In the data rows, zero lies at 4.5, halfway between 4 and 5.
Every row has a hidden score. In each pair, how much higher is the second row's than the first's? 15 means about the same, 30 much higher and 0 much lower. The score is a weighted sum of the row's numbers plus the product of two more (or one squared), each taken from its middle value.
tensor([4, 5, 5, 4, 6, 7, 3, 3, 2, 4, 4, 2, 4, 4, 5, 3])
tensor([3, 5, 2, 7, 5, 2, 6, 7, 5, 7, 3, 7, 7, 3, 2, 6]) >> 15
tensor([5, 4, 6, 3, 4, 6, 4, 3, 4, 3, 6, 2, 3, 6, 6, 4])
tensor([6, 4, 6, 2, 4, 7, 3, 2, 4, 3, 6, 2, 3, 5, 6, 3]) >> 5
tensor([6, 4, 6, 2, 5, 7, 2, 2, 3, 2, 6, 2, 2, 5, 6, 3])
tensor([5, 3, 4, 4, 4, 3, 5, 5, 6, 5, 5, 5, 5, 6, 5, 5]) >> 19
tensor([2, 6, 3, 5, 6, 4, 6, 5, 4, 6, 3, 4, 5, 3, 3, 5])
tensor([5, 3, 5, 4, 4, 4, 5, 4, 5, 5, 5, 4, 5, 6, 5, 5]) >> 27
tensor([3, 6, 3, 6, 5, 3, 7, 6, 5, 7, 3, 6, 7, 3, 2, 7])
tensor([3, 6, 2, 7, 5, 3, 6, 7, 5, 6, 3, 6, 6, 3, 2, 6]) >> 8
tensor([3, 6, 4, 5, 6, 6, 4, 4, 2, 4, 3, 4, 4, 3, 4, 4])
tensor([5, 5, 6, 3, 5, 7, 3, 3, 3, 3, 5, 2, 3, 5, 5, 4]) >> 24
tensor([3, 7, 4, 5, 5, 5, 5, 4, 3, 5, 3, 4, 5, 3, 4, 5])
tensor([3, 5, 2, 6, 5, 3, 7, 6, 5, 7, 3, 6, 7, 3, 2, 7]) >> 24
tensor([2, 6, 2, 6, 5, 3, 7, 6, 5, 6, 3, 6, 6, 3, 2, 6])
tensor([3, 5, 2, 7, 5, 2, 6, 7, 5, 6, 3, 7, 6, 3, 3, 6]) >> 12
tensor([2, 6, 2, 7, 6, 3, 6, 6, 4, 6, 2, 6, 6, 2, 2, 6])
tensor([3, 5, 2, 7, 5, 3, 6, 7, 5, 7, 3, 7, 7, 3, 2, 7]) >> 19
tensor([3, 7, 3, 6, 5, 4, 7, 6, 5, 6, 3, 5, 6, 3, 2, 6])
tensor([8, 3, 6, 3, 3, 5, 3, 4, 5, 3, 7, 4, 3, 7, 7, 3]) >> 23
tensor([6, 3, 7, 2, 5, 6, 2, 2, 3, 2, 6, 3, 2, 6, 6, 2])
tensor([6, 3, 6, 4, 5, 5, 2, 3, 4, 3, 6, 4, 3, 6, 6, 2]) >> 15
tensor([5, 4, 6, 3, 5, 6, 2, 2, 3, 3, 5, 2, 3, 5, 6, 2])
tensor([6, 4, 7, 3, 5, 6, 2, 2, 3, 2, 6, 3, 2, 5, 6, 2]) >> 14
tensor([3, 5, 2, 7, 5, 2, 6, 7, 5, 7, 3, 7, 7, 3, 2, 6])
tensor([3, 6, 2, 7, 5, 3, 6, 7, 5, 7, 2, 6, 6, 3, 2, 6]) >> 8
tensor([5, 5, 6, 3, 5, 7, 3, 3, 2, 3, 5, 2, 3, 4, 5, 3])
tensor([3, 6, 3, 6, 4, 3, 7, 6, 5, 6, 3, 6, 6, 3, 3, 7]) >> 14
tensor([6, 4, 7, 2, 5, 6, 2, 2, 4, 2, 6, 3, 2, 6, 7, 2])
tensor([7, 3, 7, 3, 4, 5, 2, 3, 4, 2, 7, 4, 2, 6, 7, 2]) >> 17
tensor([5, 4, 7, 3, 5, 7, 2, 2, 3, 2, 5, 3, 2, 5, 6, 2])
tensor([3, 5, 2, 7, 5, 2, 6, 7, 5, 7, 3, 7, 7, 3, 3, 6]) >> 18
tensor([6, 3, 7, 2, 3, 6, 3, 3, 5, 2, 7, 3, 3, 6, 7, 3])
tensor([6, 4, 7, 2, 5, 6, 2, 2, 3, 2, 6, 3, 2, 5, 7, 2]) >> 20
tensor([6, 4, 6, 3, 5, 6, 2, 3, 3, 2, 5, 4, 2, 5, 6, 2])
tensor([2, 7, 3, 6, 6, 4, 6, 6, 4, 6, 2, 6, 6, 2, 2, 5]) >> 16
tensor([5, 4, 6, 3, 5, 7, 2, 2, 3, 2, 5, 2, 2, 5, 6, 2])
tensor([5, 4, 5, 3, 4, 5, 5, 4, 5, 4, 6, 4, 5, 6, 5, 5]) >> 14
tensor([4, 5, 5, 4, 6, 6, 3, 3, 2, 3, 4, 3, 3, 4, 5, 3])
tensor([4, 5, 4, 5, 4, 4, 6, 5, 6, 5, 5, 5, 5, 5, 4, 6]) >> 12
tensor([5, 3, 4, 5, 4, 3, 5, 5, 6, 5, 5, 5, 5, 6, 5, 5])
tensor([5, 5, 6, 3, 5, 7, 3, 3, 3, 3, 5, 2, 3, 5, 5, 3]) >> 14
tensor([4, 5, 3, 6, 4, 2, 7, 7, 6, 6, 4, 7, 6, 4, 3, 7])
tensor([2, 6, 2, 6, 5, 4, 7, 6, 5, 6, 3, 6, 6, 3, 2, 6]) >> 16
tensor([2, 7, 3, 6, 6, 4, 6, 5, 4, 6, 2, 5, 6, 2, 2, 5])
tensor([8, 2, 6, 3, 3, 4, 4, 4, 6, 3, 7, 5, 3, 7, 7, 4]) >> 17
tensor([7, 3, 6, 3, 2, 5, 4, 4, 6, 3, 7, 4, 4, 6, 6, 4])
tensor([3, 5, 2, 7, 5, 3, 7, 7, 5, 7, 3, 6, 7, 3, 2, 7]) >> 21
tensor([6, 3, 5, 5, 3, 3, 5, 5, 7, 5, 6, 6, 5, 6, 5, 5])
tensor([6, 4, 6, 2, 5, 7, 2, 2, 3, 2, 5, 2, 2, 5, 6, 2]) >> 11
tensor([5, 4, 4, 5, 2, 4, 6, 6, 7, 5, 5, 6, 5, 5, 5, 6])
tensor([5, 5, 6, 3, 5, 7, 2, 2, 2, 3, 5, 3, 2, 4, 6, 2]) >> 17
tensor([6, 4, 5, 4, 2, 4, 6, 5, 7, 5, 6, 5, 5, 6, 5, 5])
tensor([4, 6, 5, 4, 5, 7, 4, 4, 3, 4, 4, 3, 4, 4, 4, 4]) >> 19
tensor([6, 3, 7, 3, 4, 5, 3, 3, 4, 3, 6, 3, 3, 6, 7, 3])
tensor([2, 6, 2, 7, 6, 4, 6, 6, 4, 6, 2, 6, 6, 2, 2, 6]) >> 9
tensor([3, 5, 2, 7, 5, 3, 6, 7, 5, 7, 3, 7, 6, 3, 2, 6])
tensor([6, 4, 7, 2, 4, 7, 3, 2, 4, 2, 6, 2, 2, 5, 6, 2]) >> 7
tensor([7, 3, 7, 2, 4, 6, 2, 3, 4, 2, 6, 3, 2, 6, 7, 3])
tensor([6, 3, 5, 3, 2, 4, 5, 4, 6, 4, 7, 5, 4, 7, 6, 5]) >> 14
tensor([6, 3, 6, 3, 5, 6, 1, 3, 3, 2, 5, 3, 2, 5, 6, 2])
tensor([3, 5, 3, 6, 5, 4, 7, 6, 5, 6, 3, 5, 6, 4, 3, 6]) >> 17
tensor([7, 4, 7, 2, 3, 6, 3, 3, 5, 3, 7, 3, 3, 6, 7, 3])
tensor([7, 2, 5, 4, 3, 4, 4, 5, 6, 4, 6, 5, 4, 7, 6, 4]) >> 27
tensor([4, 6, 4, 4, 4, 5, 5, 5, 4, 5, 4, 4, 5, 4, 4, 5])
tensor([7, 3, 6, 3, 2, 5, 4, 4, 6, 4, 7, 4, 4, 7, 6, 4]) >> 21
tensor([4, 5, 3, 7, 5, 2, 6, 6, 5, 6, 3, 7, 6, 4, 3, 6])
tensor([4, 4, 3, 6, 3, 2, 6, 7, 7, 6, 4, 7, 6, 5, 4, 7]) >> 10
tensor([5, 3, 4, 5, 3, 2, 5, 6, 7, 6, 5, 6, 6, 6, 4, 6])
tensor([5, 4, 6, 2, 5, 7, 2, 2, 3, 2, 5, 2, 2, 5, 6, 2]) >> 9
tensor([5, 5, 6, 3, 5, 7, 4, 3, 3, 3, 5, 2, 3, 4, 5, 3])
tensor([4, 4, 3, 6, 4, 1, 6, 7, 6, 6, 4, 7, 7, 5, 3, 6]) >> 24
tensor([3, 5, 2, 7, 5, 2, 6, 6, 5, 6, 3, 7, 6, 3, 3, 6])
tensor([3, 5, 2, 6, 5, 2, 7, 7, 6, 7, 3, 6, 7, 4, 3, 7]) >> 6
tensor([6, 3, 6, 3, 5, 5, 2, 3, 4, 3, 6, 4, 3, 6, 7, 2])
tensor([5, 4, 6, 3, 5, 6, 2, 2, 3, 2, 5, 3, 2, 5, 6, 2]) >> 11
tensor([8, 3, 7, 3, 3, 5, 3, 4, 5, 3, 7, 4, 3, 7, 7, 3])
tensor([4, 5, 5, 4, 6, 6, 3, 3, 2, 3, 4, 3, 3, 4, 5, 3]) >> 10
tensor([4, 5, 4, 5, 3, 3, 7, 6, 6, 6, 5, 6, 6, 5, 4, 6])
tensor([6, 4, 7, 2, 5, 7, 2, 2, 3, 2, 5, 2, 2, 5, 6, 2]) >> 17
tensor([5, 5, 6, 3, 5, 7, 3, 2, 3, 2, 5, 3, 2, 5, 6, 2])
tensor([3, 5, 2, 6, 5, 3, 7, 7, 5, 7, 3, 6, 7, 4, 2, 7]) >> 21
tensor([3, 5, 2, 7, 5, 3, 6, 6, 5, 6, 2, 6, 6, 3, 2, 6])
tensor([2, 6, 3, 6, 6, 4, 6, 5, 4, 6, 2, 5, 6, 2, 2, 5]) >> 14
tensor([4, 5, 5, 4, 5, 6, 4, 3, 3, 4, 4, 3, 4, 4, 5, 4])
tensor([5, 5, 6, 3, 5, 7, 3, 2, 3, 3, 5, 3, 3, 4, 6, 3]) >> 13
tensor([3, 6, 2, 7, 5, 3, 6, 6, 5, 7, 3, 6, 7, 3, 2, 6])
tensor([6, 4, 6, 3, 2, 5, 4, 4, 6, 4, 6, 4, 4, 6, 6, 4]) >> 9
tensor([4, 4, 3, 7, 4, 2, 6, 7, 6, 7, 4, 7, 7, 4, 3, 7])
tensor([6, 3, 7, 3, 5, 6, 2, 2, 4, 2, 6, 3, 2, 6, 7, 2]) >> 13
tensor([2, 6, 2, 7, 6, 4, 6, 6, 4, 6, 2, 6, 6, 2, 2, 6])
tensor([5, 4, 6, 3, 5, 6, 3, 2, 3, 3, 6, 2, 3, 5, 6, 3]) >> 13
tensor([3, 6, 3, 5, 5, 4, 6, 5, 5, 6, 4, 4, 6, 4, 3, 6])
tensor([6, 3, 6, 3, 5, 6, 1, 3, 4, 3, 5, 4, 3, 5, 6, 2]) >> 24
tensor([2, 6, 2, 7, 6, 3, 6, 6, 5, 6, 2, 6, 6, 2, 2, 6])
tensor([3, 5, 3, 7, 5, 3, 6, 6, 5, 6, 3, 7, 6, 3, 3, 6]) >> 20
tensor([3, 5, 2, 7, 5, 2, 7, 7, 5, 7, 3, 6, 7, 3, 2, 7])
tensor([3, 6, 3, 5, 4, 4, 6, 6, 5, 6, 3, 5, 6, 4, 3, 6]) >> 11
tensor([6, 4, 6, 3, 4, 6, 4, 3, 4, 3, 6, 3, 3, 5, 6, 3])
tensor([6, 4, 6, 3, 5, 6, 1, 3, 3, 2, 5, 4, 2, 5, 6, 2]) >> 20
tensor([7, 3, 7, 2, 3, 5, 3, 4, 5, 3, 7, 4, 3, 7, 7, 3])
tensor([5, 4, 4, 5, 3, 2, 6, 7, 7, 6, 5, 7, 6, 5, 4, 6]) >> 17
tensor([5, 5, 5, 3, 4, 6, 4, 3, 4, 4, 5, 3, 4, 5, 5, 4])
tensor([6, 2, 5, 4, 4, 3, 4, 5, 6, 4, 6, 6, 5, 6, 5, 4]) >> 25
tensor([5, 4, 6, 3, 5, 7, 2, 2, 3, 3, 5, 2, 3, 5, 6, 2])
tensor([6, 3, 6, 3, 5, 5, 2, 3, 4, 3, 6, 4, 3, 6, 7, 2]) >> 15
tensor([3, 6, 2, 6, 4, 3, 7, 7, 5, 7, 3, 6, 7, 3, 2, 7])
tensor([3, 5, 2, 7, 5, 3, 6, 7, 5, 6, 3, 7, 6, 3, 2, 6]) >> 17
tensor([2, 6, 3, 6, 6, 4, 6, 5, 4, 6, 2, 5, 6, 3, 2, 6])
tensor([6, 2, 5, 5, 4, 3, 4, 5, 5, 4, 5, 5, 4, 6, 5, 4]) >> 24
tensor([4, 4, 3, 6, 4, 2, 6, 7, 6, 7, 4, 7, 7, 4, 3, 7])
tensor([4, 4, 3, 7, 5, 2, 6, 7, 6, 7, 4, 7, 7, 4, 3, 6]) >> 14
tensor([5, 5, 6, 2, 4, 7, 3, 3, 3, 3, 5, 2, 3, 5, 6, 3])
tensor([5, 4, 4, 5, 3, 3, 7, 6, 7, 6, 5, 6, 6, 5, 4, 6]) >> 18
tensor([6, 3, 6, 3, 5, 5, 2, 3, 4, 3, 6, 4, 3, 6, 6, 3])
tensor([5, 4, 6, 2, 4, 6, 4, 3, 4, 3, 6, 2, 3, 6, 6, 4]) >> 10
tensor([4, 5, 5, 4, 6, 6, 4, 3, 2, 4, 4, 3, 4, 4, 5, 3])
tensor([2, 7, 3, 5, 6, 5, 6, 5, 4, 5, 3, 4, 5, 3, 3, 5]) >> 5
tensor([3, 6, 2, 7, 5, 3, 6, 7, 5, 7, 2, 6, 7, 3, 2, 7])
tensor([2, 7, 3, 6, 6, 4, 5, 5, 3, 5, 2, 5, 5, 2, 3, 5]) >> 11
tensor([5, 4, 6, 2, 5, 7, 3, 2, 3, 2, 6, 2, 2, 5, 6, 2])
tensor([5, 5, 6, 3, 5, 7, 3, 2, 3, 3, 5, 2, 3, 4, 5, 2]) >> 16
tensor([4, 5, 3, 6, 3, 3, 7, 7, 7, 6, 4, 6, 6, 4, 4, 7])
tensor([6, 3, 7, 2, 4, 6, 3, 2, 4, 2, 6, 3, 2, 6, 7, 3]) >> 18
tensor([2, 7, 3, 5, 5, 4, 6, 5, 4, 6, 3, 5, 6, 3, 3, 6])
tensor([3, 6, 3, 5, 5, 4, 6, 5, 5, 6, 3, 5, 6, 4, 3, 6]) >> 12
tensor([5, 4, 6, 3, 4, 6, 4, 3, 4, 3, 6, 2, 3, 5, 6, 3])
tensor([7, 3, 6, 3, 2, 5, 4, 4, 5, 3, 7, 4, 3, 7, 6, 4]) >> 17
tensor([6, 3, 6, 3, 5, 5, 2, 3, 4, 3, 6, 4, 3, 6, 6, 3])
tensor([3, 5, 2, 7, 5, 3, 7, 7, 6, 7, 3, 6, 7, 4, 2, 7]) >> 16
tensor([5, 5, 6, 2, 5, 7, 3, 2, 3, 3, 5, 2, 3, 5, 6, 3])
tensor([6, 4, 6, 3, 5, 6, 1, 3, 3, 2, 5, 3, 2, 5, 6, 2]) >> 17
tensor([4, 5, 3, 6, 4, 2, 6, 7, 6, 7, 4, 7, 7, 4, 3, 7])
tensor([3, 6, 3, 6, 5, 4, 7, 5, 5, 6, 4, 5, 6, 4, 3, 6]) >> 8
tensor([6, 4, 5, 4, 2, 4, 6, 5, 7, 5, 6, 5, 5, 6, 5, 5])
tensor([5, 5, 5, 3, 4, 6, 5, 4, 4, 4, 5, 3, 4, 5, 5, 4]) >> 14
tensor([3, 6, 2, 6, 5, 3, 7, 6, 5, 7, 3, 6, 7, 3, 2, 7])
tensor([6, 3, 7, 2, 4, 6, 3, 3, 5, 3, 7, 3, 3, 6, 7, 3]) >> 8
tensor([8, 3, 7, 3, 3, 5, 3, 4, 5, 3, 7, 4, 3, 7, 7, 3])
tensor([3, 6, 3, 5, 5, 5, 6, 5, 4, 6, 3, 4, 5, 3, 3, 6]) >> 10
tensor([7, 3, 6, 3, 2, 5, 4, 4, 6, 3, 7, 4, 4, 6, 6, 4])
tensor([3, 6, 5, 4, 6, 6, 5, 4, 3, 4, 4, 3, 4, 3, 4, 4]) >> 12
tensor([5, 4, 5, 3, 3, 5, 5, 4, 5, 4, 6, 4, 5, 6, 5, 5])
tensor([2, 6, 2, 6, 5, 4, 6, 6, 5, 7, 3, 5, 7, 3, 2, 7]) >> 14
tensor([6, 4, 6, 3, 2, 5, 4, 4, 6, 4, 7, 4, 4, 6, 6, 4])
tensor([4, 4, 3, 6, 4, 1, 6, 7, 6, 6, 4, 7, 6, 5, 4, 6]) >> 22
tensor([6, 4, 5, 4, 2, 4, 5, 5, 7, 4, 6, 5, 4, 6, 6, 5])
tensor([2, 6, 2, 7, 5, 3, 6, 6, 5, 7, 2, 6, 7, 3, 2, 6]) >> 22
tensor([6, 3, 6, 3, 4, 5, 2, 3, 4, 3, 6, 4, 3, 6, 6, 3])
tensor([3, 5, 3, 6, 6, 3, 5, 5, 4, 6, 3, 5, 6, 4, 3, 6]) >> 15
tensor([6, 2, 6, 3, 4, 5, 3, 4, 5, 4, 6, 4, 4, 6, 6, 4])
tensor([4, 5, 5, 4, 6, 6, 4, 3, 3, 4, 4, 2, 4, 4, 5, 4]) >> 12
tensor([6, 3, 6, 3, 5, 5, 2, 3, 4, 3, 6, 4, 3, 5, 6, 2])
tensor([3, 7, 4, 5, 6, 6, 5, 4, 3, 5, 3, 4, 5, 3, 4, 5]) >> 8
tensor([4, 6, 5, 4, 6, 7, 4, 3, 3, 3, 4, 3, 3, 4, 5, 3])
tensor([6, 3, 7, 3, 4, 6, 2, 3, 4, 2, 6, 3, 2, 6, 7, 2]) >> 25
tensor([6, 3, 7, 2, 4, 6, 2, 2, 4, 2, 6, 3, 2, 6, 7, 2])
tensor([4, 4, 3, 5, 4, 3, 6, 6, 6, 6, 4, 6, 6, 5, 4, 6]) >> 17
tensor([4, 4, 3, 6, 4, 1, 6, 7, 6, 6, 4, 7, 6, 5, 4, 6])
tensor([3, 7, 4, 5, 6, 5, 5, 5, 3, 5, 3, 4, 5, 3, 3, 5]) >> 8
tensor([6, 4, 7, 3, 5, 6, 2, 2, 3, 2, 6, 3, 2, 5, 6, 2])
tensor([6, 3, 4, 5, 3, 2, 5, 6, 7, 5, 6, 6, 5, 6, 5, 5]) >> 15
tensor([5, 4, 6, 3, 5, 6, 2, 2, 3, 2, 5, 3, 2, 5, 6, 2])
tensor([3, 5, 2, 7, 5, 3, 6, 6, 5, 7, 3, 6, 7, 3, 2, 6]) >> 20
tensor([6, 3, 6, 3, 5, 5, 1, 3, 4, 2, 6, 4, 2, 5, 7, 2])
tensor([6, 4, 5, 3, 2, 5, 5, 5, 6, 4, 6, 4, 4, 6, 6, 5]) >> 12
tensor([3, 6, 2, 7, 5, 3, 6, 6, 5, 7, 2, 6, 7, 3, 2, 6])
tensor([3, 6, 2, 7, 5, 3, 7, 6, 5, 7, 3, 6, 7, 3, 2, 7]) >> 13
tensor([2, 6, 2, 6, 5, 4, 6, 6, 5, 6, 2, 6, 6, 3, 2, 6])
tensor([5, 5, 6, 3, 5, 7, 3, 2, 3, 3, 5, 2, 3, 4, 5, 3]) >> 12
tensor([2, 6, 2, 7, 5, 3, 6, 7, 5, 7, 2, 6, 7, 3, 2, 7])
tensor([3, 5, 2, 7, 5, 3, 6, 7, 5, 7, 3, 7, 6, 3, 2, 6]) >> 17
tensor([3, 5, 2, 7, 5, 2, 6, 7, 5, 7, 3, 7, 7, 3, 2, 6])
tensor([6, 4, 6, 3, 3, 5, 4, 4, 5, 4, 6, 3, 4, 6, 6, 4]) >> 9
tensor([4, 5, 5, 4, 6, 7, 3, 3, 2, 3, 4, 3, 3, 4, 5, 3])
tensor([2, 6, 3, 6, 6, 4, 6, 5, 4, 6, 3, 5, 6, 3, 2, 6]) >> 13
tensor([5, 4, 3, 6, 4, 2, 6, 7, 7, 6, 4, 7, 6, 5, 4, 6])
tensor([6, 3, 6, 3, 4, 5, 2, 4, 4, 3, 6, 4, 3, 6, 7, 3]) >> 16
tensor([6, 4, 7, 2, 4, 7, 2, 2, 3, 2, 6, 2, 2, 5, 6, 2])
tensor([5, 4, 5, 4, 4, 4, 5, 4, 5, 5, 5, 4, 5, 5, 5, 5]) >> 19
tensor([3, 5, 2, 6, 5, 3, 7, 7, 5, 7, 3, 6, 7, 4, 2, 7])
tensor([4, 4, 3, 6, 4, 1, 6, 7, 6, 6, 4, 7, 6, 5, 4, 6]) >> 14
tensor([3, 6, 3, 6, 5, 4, 7, 6, 5, 6, 3, 5, 6, 3, 3, 6])
tensor([6, 3, 7, 2, 4, 6, 2, 2, 3, 2, 6, 3, 2, 6, 7, 2]) >> 20
tensor([3, 6, 3, 6, 4, 4, 7, 6, 5, 6, 4, 6, 6, 3, 3, 6])
tensor([3, 7, 4, 5, 6, 6, 4, 4, 3, 4, 3, 4, 4, 2, 4, 4]) >> 11
tensor([5, 4, 4, 5, 4, 2, 6, 6, 6, 6, 5, 6, 6, 5, 4, 6])
tensor([7, 3, 7, 3, 4, 6, 2, 3, 4, 2, 6, 4, 2, 6, 7, 2]) >> 16
tensor([7, 3, 6, 3, 2, 5, 4, 4, 6, 4, 7, 4, 4, 7, 6, 4])
tensor([6, 4, 7, 3, 5, 6, 2, 2, 3, 2, 6, 3, 2, 6, 6, 2]) >> 14
tensor([3, 6, 2, 7, 5, 3, 6, 6, 5, 7, 2, 6, 6, 3, 2, 6])
tensor([6, 3, 7, 3, 5, 6, 2, 2, 3, 2, 6, 3, 2, 5, 7, 2]) >> 15
tensor([6, 4, 7, 2, 4, 7, 3, 3, 4, 3, 6, 2, 3, 6, 6, 3])
tensor([3, 6, 2, 7, 5, 3, 6, 6, 5, 7, 2, 6, 6, 3, 2, 6]) >> 10
tensor([6, 2, 5, 4, 3, 3, 4, 5, 6, 4, 6, 5, 4, 6, 6, 4])
tensor([7, 4, 6, 3, 3, 5, 4, 4, 5, 3, 7, 4, 3, 6, 7, 4]) >> 9
tensor([2, 6, 2, 7, 5, 3, 6, 6, 5, 7, 2, 6, 6, 3, 2, 6])
tensor([3, 6, 3, 6, 4, 4, 7, 6, 5, 6, 4, 6, 6, 3, 3, 6]) >> 13
tensor([4, 4, 5, 4, 4, 5, 5, 4, 5, 5, 5, 4, 5, 5, 4, 5])
tensor([7, 2, 6, 3, 4, 5, 3, 3, 5, 3, 7, 4, 3, 7, 7, 3]) >> 18
tensor([2, 6, 2, 7, 5, 3, 7, 6, 5, 7, 2, 6, 7, 3, 2, 6])
tensor([4, 6, 5, 4, 5, 6, 5, 4, 4, 4, 4, 3, 4, 4, 4, 4]) >> 9
tensor([5, 5, 5, 4, 3, 5, 5, 5, 5, 4, 5, 4, 4, 5, 5, 5])
tensor([6, 4, 6, 3, 5, 6, 2, 3, 3, 3, 5, 4, 2, 5, 6, 2]) >> 20
tensor([6, 4, 7, 2, 4, 6, 3, 3, 4, 3, 6, 3, 3, 6, 7, 3])
tensor([5, 5, 6, 3, 5, 7, 3, 2, 3, 3, 5, 2, 2, 5, 6, 3]) >> 18
tensor([4, 4, 3, 6, 4, 1, 6, 7, 7, 6, 4, 7, 6, 5, 4, 6])
tensor([7, 3, 7, 3, 3, 5, 3, 3, 5, 3, 7, 4, 3, 7, 7, 3]) >> 17
tensor([6, 4, 6, 3, 3, 5, 4, 4, 5, 3, 7, 4, 3, 6, 6, 4])
tensor([6, 2, 5, 4, 3, 3, 4, 5, 6, 4, 6, 5, 4, 6, 6, 4]) >> 22
tensor([2, 6, 3, 5, 6, 5, 6, 5, 4, 5, 3, 4, 5, 3, 3, 5])
tensor([6, 4, 7, 2, 4, 7, 2, 2, 3, 2, 6, 2, 2, 6, 7, 2]) >> 21
